The rows of D fall into 3 groups, which share some directions, and each row is roughly a mix of its group's hidden directions.
D:
[[-.05,.05,.29,.26,-.01,.08,-.05,-.03,.42,-.12,.09,.22,-.23],
[-.23,.10,-.22,-.17,-.03,-.23,-.12,-.24,.02,-.02,.17,-.41,-.01],
[-.30,.16,-.15,-.05,.10,-.10,-.08,-.04,.18,-.09,.19,-.34,.33],
[.06,.03,.14,-.09,-.20,.09,.23,.17,.47,-.04,.04,-.22,.15],
[.01,-.15,.16,-.21,-.11,.25,-.11,.17,.25,-.13,.05,-.05,.42],
[.11,.06,.07,.20,-.09,.17,.16,.35,.11,-.29,-.25,.22,-.09],
[-.13,.09,-.36,.36,.06,-.05,-.14,-.24,-.06,-.15,.12,.11,-.19],
[.21,.27,.20,-.01,-.11,-.01,-.29,.18,.03,-.01,.20,-.21,.31],
[.16,-.01,.20,.05,.05,.13,.01,.25,-.13,-.22,-.05,.44,-.23],
[.13,-.25,.17,.10,-.18,.00,-.16,.00,-.06,-.03,-.07,.48,-.21],
[.00,-.07,.03,-.08,-.31,.06,.05,-.23,.11,.25,-.35,.28,-.17],
[.18,.03,-.25,-.15,-.34,-.14,-.12,-.05,-.11,.32,-.11,-.19,.16],
[-.07,-.04,-.07,.02,.17,.06,.28,.17,-.31,-.35,-.15,.01,.26],
[.17,.23,.29,.07,.19,.18,.00,.13,-.01,.31,.05,-.26,-.21],
[-.16,.02,-.41,-.36,.19,-.06,-.01,-.16,-.17,-.01,-.03,-.10,.17],
[-.25,-.27,-.21,.08,.14,-.07,.03,-.01,-.44,-.22,-.01,.11,.00],
[.10,-.24,.05,-.12,-.08,.17,.08,-.04,.34,.00,-.19,.41,-.13],
[.02,.25,.14,-.27,-.35,.06,-.10,-.13,.11,.00,-.06,.32,.19],
[.16,-.03,.21,-.09,-.08,.08,.04,.39,-.34,-.27,.10,.06,.12],
[-.01,.08,-.25,.18,.44,.15,-.01,-.11,-.13,-.18,.29,.05,.04],
[.00,-.09,.34,-.25,-.01,.02,-.04,.23,.18,-.15,-.01,.34,.23],
[.00,.16,-.15,-.21,-.07,-.08,-.06,-.31,-.01,.17,.03,-.46,-.13],
[.03,.08,.02,.07,-.15,-.09,-.21,.17,.26,-.33,.22,.34,-.10],
[.09,.04,.15,.30,-.13,-.02,.05,.06,.17,.33,-.12,-.36,-.20],
[-.19,-.29,.00,-.18,.19,.07,.24,.11,-.22,-.20,.01,-.22,.26],
[.18,.10,.11,.06,.30,-.01,-.16,-.08,-.29,.36,.17,-.18,-.08],
[.28,.05,.25,.13,-.20,-.05,-.35,.18,.29,.04,.06,.12,-.10],
[-.31,-.02,-.21,-.12,-.06,-.13,-.10,.11,.16,-.31,.15,.01,.36],
[-.08,.00,-.11,-.19,-.41,.01,.25,-.15,.25,.04,-.25,-.08,.16],
[.05,-.18,.27,.11,-.05,.11,.17,.27,-.02,.07,-.18,.42,.11],
[-.22,.12,-.27,.04,.17,.12,.24,-.33,-.32,-.01,.03,-.09,.08],
[.00,-.02,-.10,.34,-.07,-.02,-.04,-.32,.34,.29,-.03,-.05,-.17],
[.01,-.09,.11,.19,.12,-.01,.07,.07,-.39,-.27,.06,.39,.02],
[.09,-.09,-.04,.28,.31,.13,.06,.11,-.20,-.13,.11,.41,-.04],
[-.26,-.11,.23,.11,-.08,.01,.17,.13,-.25,-.07,-.16,.18,-.38],
[-.31,.18,-.05,.13,-.21,-.21,-.09,-.05,.21,-.12,.05,-.34,.20],
[.07,.06,.07,.39,.10,.10,.13,-.25,-.29,.28,.00,.12,-.14],
[-.03,.08,-.20,.15,.43,-.11,-.16,.02,-.13,-.13,.35,-.09,.06],
[-.17,.03,-.20,-.12,-.10,-.18,-.14,-.18,.07,.06,.12,-.39,.33],
[-.16,-.17,-.11,-.12,.37,.12,.12,-.12,-.13,.07,.00,.27,-.33],
[.13,.25,.25,-.08,-.22,-.02,-.24,.08,.37,.23,-.07,.05,.08],
[.14,-.07,-.31,-.12,-.08,-.14,-.03,-.22,.00,.38,-.23,-.24,.08],
[.01,.53,.06,-.16,.05,-.05,.08,-.04,.14,.31,.06,-.14,-.06],
[-.15,.03,-.15,.06,.28,.04,-.24,-.29,.26,.29,-.17,.02,.12],
[-.11,.16,-.25,-.10,.38,.04,-.10,-.17,-.05,-.05,.17,-.25,.28],
[.25,-.12,.19,-.10,-.13,.14,.13,.06,-.13,.14,-.29,.31,-.26],
[-.11,.17,-.25,-.19,.08,-.15,.11,.02,.08,.07,.09,-.37,.36],
[.10,.39,.11,.00,-.38,-.14,-.19,.09,-.07,.16,-.07,-.17,-.14],
[-.02,-.01,.45,-.02,.14,-.01,-.31,.28,.03,.14,.10,-.18,.05],
[.23,.01,.32,.21,-.29,.06,-.11,.05,.22,.01,-.06,.34,-.01],
[.29,.03,.40,-.01,-.30,.05,.07,.26,.00,-.02,-.17,.11,.11],
[.16,-.28,.05,-.31,.14,.10,.24,.10,-.30,.03,-.07,.14,-.21],
[-.42,-.27,-.07,-.07,-.08,-.01,.12,.04,-.12,-.33,.15,-.05,.19],
[.05,.13,.00,.09,-.29,-.09,-.25,-.10,.23,.14,-.11,.36,-.24],
[.11,.20,-.04,.18,.06,.09,.03,-.25,.44,.19,.14,-.21,-.08],
[-.04,-.13,-.17,-.38,.18,-.03,.00,.08,-.31,-.03,-.13,-.16,.31],
[.38,-.04,.31,-.04,-.31,.05,-.03,.22,.06,.04,-.24,.10,.06],
[.03,.14,.20,.19,-.03,.08,-.16,-.11,.50,.02,.03,.20,-.17],
[.31,-.02,.18,.17,-.12,.00,-.05,.11,-.32,.09,-.08,.19,-.35],
[-.14,.06,-.09,-.29,.43,.11,.16,.10,-.29,-.14,-.03,.07,.07],
[.04,-.23,.09,.05,.19,.18,.26,-.20,-.36,.18,-.18,.17,-.03],
[-.12,-.13,-.15,-.33,-.08,-.11,.13,-.14,.13,.30,-.26,-.23,.15],
[-.07,.05,-.01,-.34,.24,-.09,-.03,.14,-.31,.09,-.15,-.19,.31],
[.19,-.04,.36,-.02,-.35,-.09,.09,.21,.14,.14,-.19,.09,-.19],
[.02,.29,-.18,.26,.34,-.04,.05,.19,-.28,-.07,.13,-.17,-.05],
[-.04,-.36,.00,-.28,.25,-.07,.14,.14,-.33,-.13,-.07,.12,.10],
[.12,-.04,-.34,-.05,.04,-.24,-.16,-.37,.04,.11,.25,-.07,.16],
[-.07,.24,-.05,.10,-.11,-.10,.08,-.20,-.31,.34,-.06,-.32,-.10],
[-.19,-.08,.09,-.10,-.16,.10,-.20,.07,.24,-.25,-.01,.45,.00],
[.24,.01,.23,.14,-.05,.01,-.26,-.07,-.12,.03,.27,.39,-.14],
[-.14,.02,-.17,-.03,.39,-.06,-.18,-.08,-.30,.02,.36,-.05,.04],
[.02,-.12,.45,.06,.15,.07,.08,-.01,-.13,.33,-.06,-.03,-.28],
[-.19,.12,.08,-.27,-.16,-.16,.01,.15,.15,.09,-.07,-.44,.18],
[-.19,.21,-.04,-.03,-.31,.02,.07,-.32,-.02,.26,-.32,-.01,.08],
[.29,.17,-.26,.20,-.22,.06,-.11,-.19,.15,.12,.25,-.21,.01],
[-.10,.33,-.09,.10,.35,.04,-.09,.09,-.17,.00,.21,-.20,-.27],
[.18,-.33,-.09,-.25,-.27,.00,.10,.03,.06,.10,-.35,.15,-.08],
[.12,.02,-.15,.23,.44,.07,.03,-.16,-.26,.02,.23,.09,-.15],
[-.05,-.09,-.22,-.13,.27,-.05,.33,-.10,-.28,.15,-.11,-.29,.00],
[-.08,.07,-.04,-.17,.40,.07,.26,.08,-.27,-.29,.15,-.08,.00],
[-.03,.29,.12,.16,.02,.03,-.22,-.12,.39,.15,.19,-.19,.16],
[.14,-.16,.18,.29,-.49,-.01,-.04,.09,.09,.20,-.05,-.02,-.03],
[-.22,.09,-.18,-.07,.12,-.04,.05,.08,.19,-.24,.11,-.31,.38],
[.06,.08,.21,-.03,-.22,.00,-.03,.01,.35,.39,.01,-.24,-.16],
[-.06,-.06,-.21,.33,.02,-.02,-.15,-.26,.16,-.28,.22,.23,.11],
[.00,.01,-.27,-.23,.22,-.02,.02,.02,-.40,-.02,.04,-.23,.27],
[.16,-.08,-.30,.12,.24,.04,-.05,-.04,-.17,-.23,.17,.38,-.10],
[.31,-.15,.12,.03,-.34,.14,.01,.32,-.18,-.21,.11,.05,.10],
[-.23,-.03,.37,.15,.26,-.01,-.18,.32,.03,-.13,.16,-.08,.00],
[.13,-.05,-.05,.27,.19,-.07,-.08,.13,-.50,-.10,-.09,.05,-.19],
[.04,.03,-.27,.19,.45,.00,.07,-.05,-.21,-.08,.27,.12,.04],
[.05,-.06,-.20,-.11,.00,-.29,.01,.02,-.50,-.07,-.15,.09,-.19],
[-.15,-.04,.06,.17,.27,.19,.22,-.19,-.32,.00,-.09,.31,-.03],
[-.21,.12,.16,-.15,.01,.11,.04,-.12,.33,.41,-.11,-.03,-.21],
[.19,-.14,.17,.11,-.02,.08,.22,.26,-.20,-.12,-.21,.28,-.26],
[.05,.34,-.17,.16,.13,.03,-.30,-.20,.13,.17,.02,.27,-.16],
[.00,.14,.10,.11,-.24,-.02,-.06,-.10,.35,.37,-.10,-.25,-.14],
[-.31,-.01,-.26,-.33,.22,.06,.25,-.18,-.01,.05,.09,-.19,.03],
[.45,.16,-.07,.17,.15,-.17,.03,.16,-.18,.20,-.06,-.08,-.20],
[-.13,.09,-.29,.22,.35,-.09,-.05,-.10,-.14,-.18,.32,-.05,.05],
[.02,.00,.01,-.14,-.04,.06,.30,.02,-.35,-.25,-.06,.02,.39],
[-.12,.07,-.04,-.08,-.09,-.02,.08,-.22,.36,.09,.04,-.34,.34],
[.19,-.12,.28,.16,-.45,.03,-.02,.21,.09,.10,-.10,.17,-.11],
[.18,.09,.10,.22,.38,.02,-.30,.03,-.18,.07,.25,-.07,-.12],
[.11,-.08,.06,.12,.12,.17,.27,.32,-.04,-.03,-.12,.40,.19],
[-.17,.03,-.14,.23,.40,.11,.02,-.16,-.03,.19,.09,-.11,-.33],
[-.22,.19,-.03,.13,.47,.07,-.08,-.16,.07,-.20,.23,-.02,.03],
[.03,-.09,.13,-.51,-.30,-.04,.20,.08,.00,-.02,-.06,.09,.16],
[.08,-.12,.34,-.26,.03,.01,.14,.24,.10,.34,-.13,-.08,.20],
[.10,.21,.34,.25,.10,.00,-.18,.16,-.09,.22,.09,.00,-.32],
[.21,-.10,.11,.28,-.18,-.03,-.01,.10,-.15,.07,-.16,.33,-.34],
[.07,-.27,-.12,-.01,.10,-.22,-.38,.15,.11,-.24,.16,.22,-.07],
[.16,.04,.20,.28,.27,.23,.12,.06,.12,-.04,.37,-.13,.05],
[-.16,-.12,.17,.03,.14,.21,.17,-.10,.30,-.08,.07,.44,.03],
[.27,.01,-.36,-.06,.20,.02,.12,-.41,.07,.10,.13,-.10,-.01],
[-.23,.04,.02,-.17,.04,.09,-.04,.22,.29,-.25,.08,-.15,.38],
[-.01,-.11,.15,.04,.35,.17,.10,-.02,-.39,.21,.09,.18,-.16],
[.21,-.06,.25,.06,-.43,-.11,.03,.00,.12,.07,.14,-.15,.30],
[.07,-.06,.37,.09,.16,.15,-.04,-.05,-.26,.29,-.02,.01,-.32],
[-.17,-.06,.00,.33,.17,-.08,.16,.17,-.24,-.29,.04,.22,-.21],
[-.15,-.22,-.03,.24,-.07,.14,-.07,.17,-.37,-.23,.11,.26,.06],
[.11,.52,.07,-.14,-.21,-.05,-.17,.07,.12,.22,.12,-.01,.05],
[-.17,-.19,-.22,.03,.40,.04,-.14,-.08,.14,-.06,.11,.25,-.26],
[.27,-.01,.03,-.19,.15,.03,.05,-.20,-.17,.49,.01,-.14,-.02],
[.03,-.25,.02,-.22,.09,.11,-.07,.11,.37,-.27,.09,.23,.21],
[.06,-.13,.20,.32,-.07,.05,-.07,-.05,-.19,-.01,-.06,.39,-.31],
[.10,.21,.13,.11,.37,.22,.14,.26,-.22,.05,-.03,-.17,-.18]]
One row of each group comes first, with its name. Which group is each row after those in?
[.28,.22,.03,.41,-.19,.02,-.16,-.04,.06,.12,.16,.10,-.22] -> R
[-.27,.12,-.01,.20,.19,-.06,-.15,-.22,-.32,.13,.27,-.18,-.02] -> Y
[-.38,-.01,-.35,-.16,.22,-.03,.06,-.25,.06,.11,.00,-.19,-.03] -> X

[.00,.03,.00,.44,.32,.13,.08,-.07,-.29,.11,-.07,-.08,-.18] -> X
[-.11,.10,-.12,-.26,.45,.07,-.02,.02,-.16,-.25,.11,-.08,.23] -> R
[-.03,.13,.23,.02,.44,.21,.01,.11,-.07,.11,.12,-.33,-.06] -> Y
[-.27,-.07,-.26,.18,.01,-.09,-.02,-.39,.25,.07,-.03,.11,-.22] -> R
[-.03,-.11,.31,.47,.16,.20,-.05,.00,.25,.03,.05,.04,-.03] -> R
[.11,.08,-.30,.07,.43,.12,.01,-.25,-.07,-.07,.26,-.09,-.05] -> Y
[.06,-.08,-.03,-.03,.07,.01,-.31,.04,.24,.03,-.05,.38,-.38] -> X
[-.06,.25,-.17,.15,-.38,-.03,-.05,-.05,.26,.01,-.35,-.06,-.06] -> X
[.12,.22,.09,-.09,-.11,-.15,-.11,-.09,.29,.35,-.07,-.31,.12] -> R
[.00,-.02,.34,.19,.01,.09,.00,.11,.22,-.13,-.05,.37,-.29] -> R
[-.12,-.18,-.13,-.22,-.15,.18,.26,.04,.15,-.22,-.14,.34,.15] -> Y
